In the data rows, 128 means zero.
Here are some points:
[152 144 157 156 152 165 159 163 159 153 145 148]
[151 138 166 154 149 159 170 168 159 154 149 153]
[150 139 186 156 152 160 164 163 161 157 142 146]
[141 138 164 156 169 153 171 169 173 164 138 140]
[137 135 148 161 197 163 176 171 212 175 135 136]
[158 160 142 153 151 162 159 157 149 149 150 153]
[156 158 141 153 151 162 158 158 149 150 151 154]
[161 168 146 147 152 168 155 148 149 154 161 156]
[161 173 149 148 154 167 154 148 152 153 160 154]
[161 169 146 150 148 169 158 151 154 157 159 157]
[159 168 149 146 150 167 155 153 157 156 158 151]
[157 162 148 151 149 170 157 154 160 158 155 150]
[160 156 158 159 161 174 166 169 195 167 154 154]
[151 142 159 155 154 162 157 159 162 155 144 148]
[148 142 152 156 158 165 174 173 161 158 141 142]
[137 133 210 163 180 159 159 164 227 175 135 136]
[156 157 142 154 152 163 159 157 151 150 150 153]
[157 153 156 152 149 163 161 162 152 150 152 155]
[156 160 149 148 150 162 161 163 152 151 155 157]
[153 144 160 153 150 162 165 164 157 153 148 150]
[151 141 168 153 150 165 172 172 162 154 145 145]
[155 144 177 153 150 159 168 163 153 156 142 148]
[146 139 172 157 155 160 165 169 162 156 144 144]
[145 140 175 157 169 165 160 166 178 168 136 138]
[156 161 142 155 151 162 158 159 150 149 150 153]
16 more points follow, each with its number after it:
[157 158 142 154 151 160 160 157 151 149 150 155] 0
[158 159 143 154 150 163 161 159 149 149 150 154] 1
[161 168 149 147 153 167 156 148 150 154 161 154] 2
[161 173 150 146 151 167 156 148 153 154 161 155] 3
[158 174 151 147 153 166 154 150 153 154 159 155] 4
[161 169 149 147 151 167 155 151 156 155 158 151] 5
[160 170 149 147 150 165 155 150 154 155 158 152] 6
[162 162 157 149 148 167 155 153 156 156 159 155] 7
[156 149 137 150 166 161 164 196 177 158 153 147] 8
[141 141 149 146 170 159 167 189 178 166 148 137] 9
[163 161 151 147 153 164 153 149 148 153 161 157] 10
[161 163 151 147 153 165 153 150 148 153 162 155] 11
[160 161 150 147 154 165 156 149 151 154 162 153] 12
[156 157 150 152 151 164 159 162 150 151 151 153] 13
[154 142 160 156 150 161 162 161 156 154 144 147] 14
[157 147 149 154 151 172 165 166 155 154 142 143] 15
Which three of these numbered points are nearest to each point below, ignoring the direction in which the first points spread most? Their numbers follow each, nearest first.
[142 151 137 148 178 158 181 187 165 169 143 136] > 9 8 1
[137 134 153 185 197 178 173 207 209 184 137 156] > 8 9 1
[164 173 162 162 154 163 162 159 176 164 159 159] > 3 4 7
[148 143 143 165 174 177 176 180 213 169 145 164] > 8 0 1
[149 158 139 145 171 155 172 169 166 163 151 140] > 9 0 1
[160 157 147 146 151 161 154 151 147 156 166 160] > 10 12 11
[147 143 153 157 156 159 174 167 156 157 142 142] > 15 14 1
[140 139 159 182 181 175 172 187 204 176 140 155] > 1 8 0
[159 148 154 153 151 162 165 160 150 154 142 147] > 14 15 13
[165 167 146 149 152 161 151 156 147 154 169 157] > 11 10 12
[144 142 146 161 158 166 179 177 162 163 136 138] > 15 1 9
[151 140 179 159 152 157 168 160 152 154 143 149] > 14 13 1
[156 157 140 154 150 163 161 155 146 150 156 158] > 0 1 13
[160 162 146 146 149 151 152 158 169 157 172 158] > 6 12 5
[163 165 165 162 153 167 160 156 176 163 158 162] > 7 3 4
[141 141 140 175 197 181 185 181 226 173 140 161] > 8 0 1
[155 157 139 154 151 163 158 156 147 149 154 158] > 0 1 13
[158 145 165 153 151 159 165 159 150 151 145 148] > 14 13 1
[154 142 165 153 150 158 165 166 154 153 145 148] > 14 13 1
[165 168 150 146 152 163 152 153 149 153 168 156] > 11 10 12
[166 165 147 149 146 165 154 156 149 156 166 156] > 7 11 12
[165 171 148 149 152 163 152 152 150 153 166 154] > 2 5 6
[143 136 193 162 156 167 161 165 170 157 139 140] > 14 13 7
[149 142 185 156 153 154 165 162 153 157 142 147] > 14 13 7
[160 155 145 146 153 159 154 153 145 157 167 166] > 10 11 12
[164 159 151 146 146 162 154 160 154 152 158 158] > 7 10 13
[161 164 156 154 152 165 154 152 146 149 148 152] > 13 11 10
[148 141 170 163 174 167 167 178 200 167 146 169] > 1 0 13
[153 144 156 152 154 150 152 157 158 162 166 162] > 10 11 12
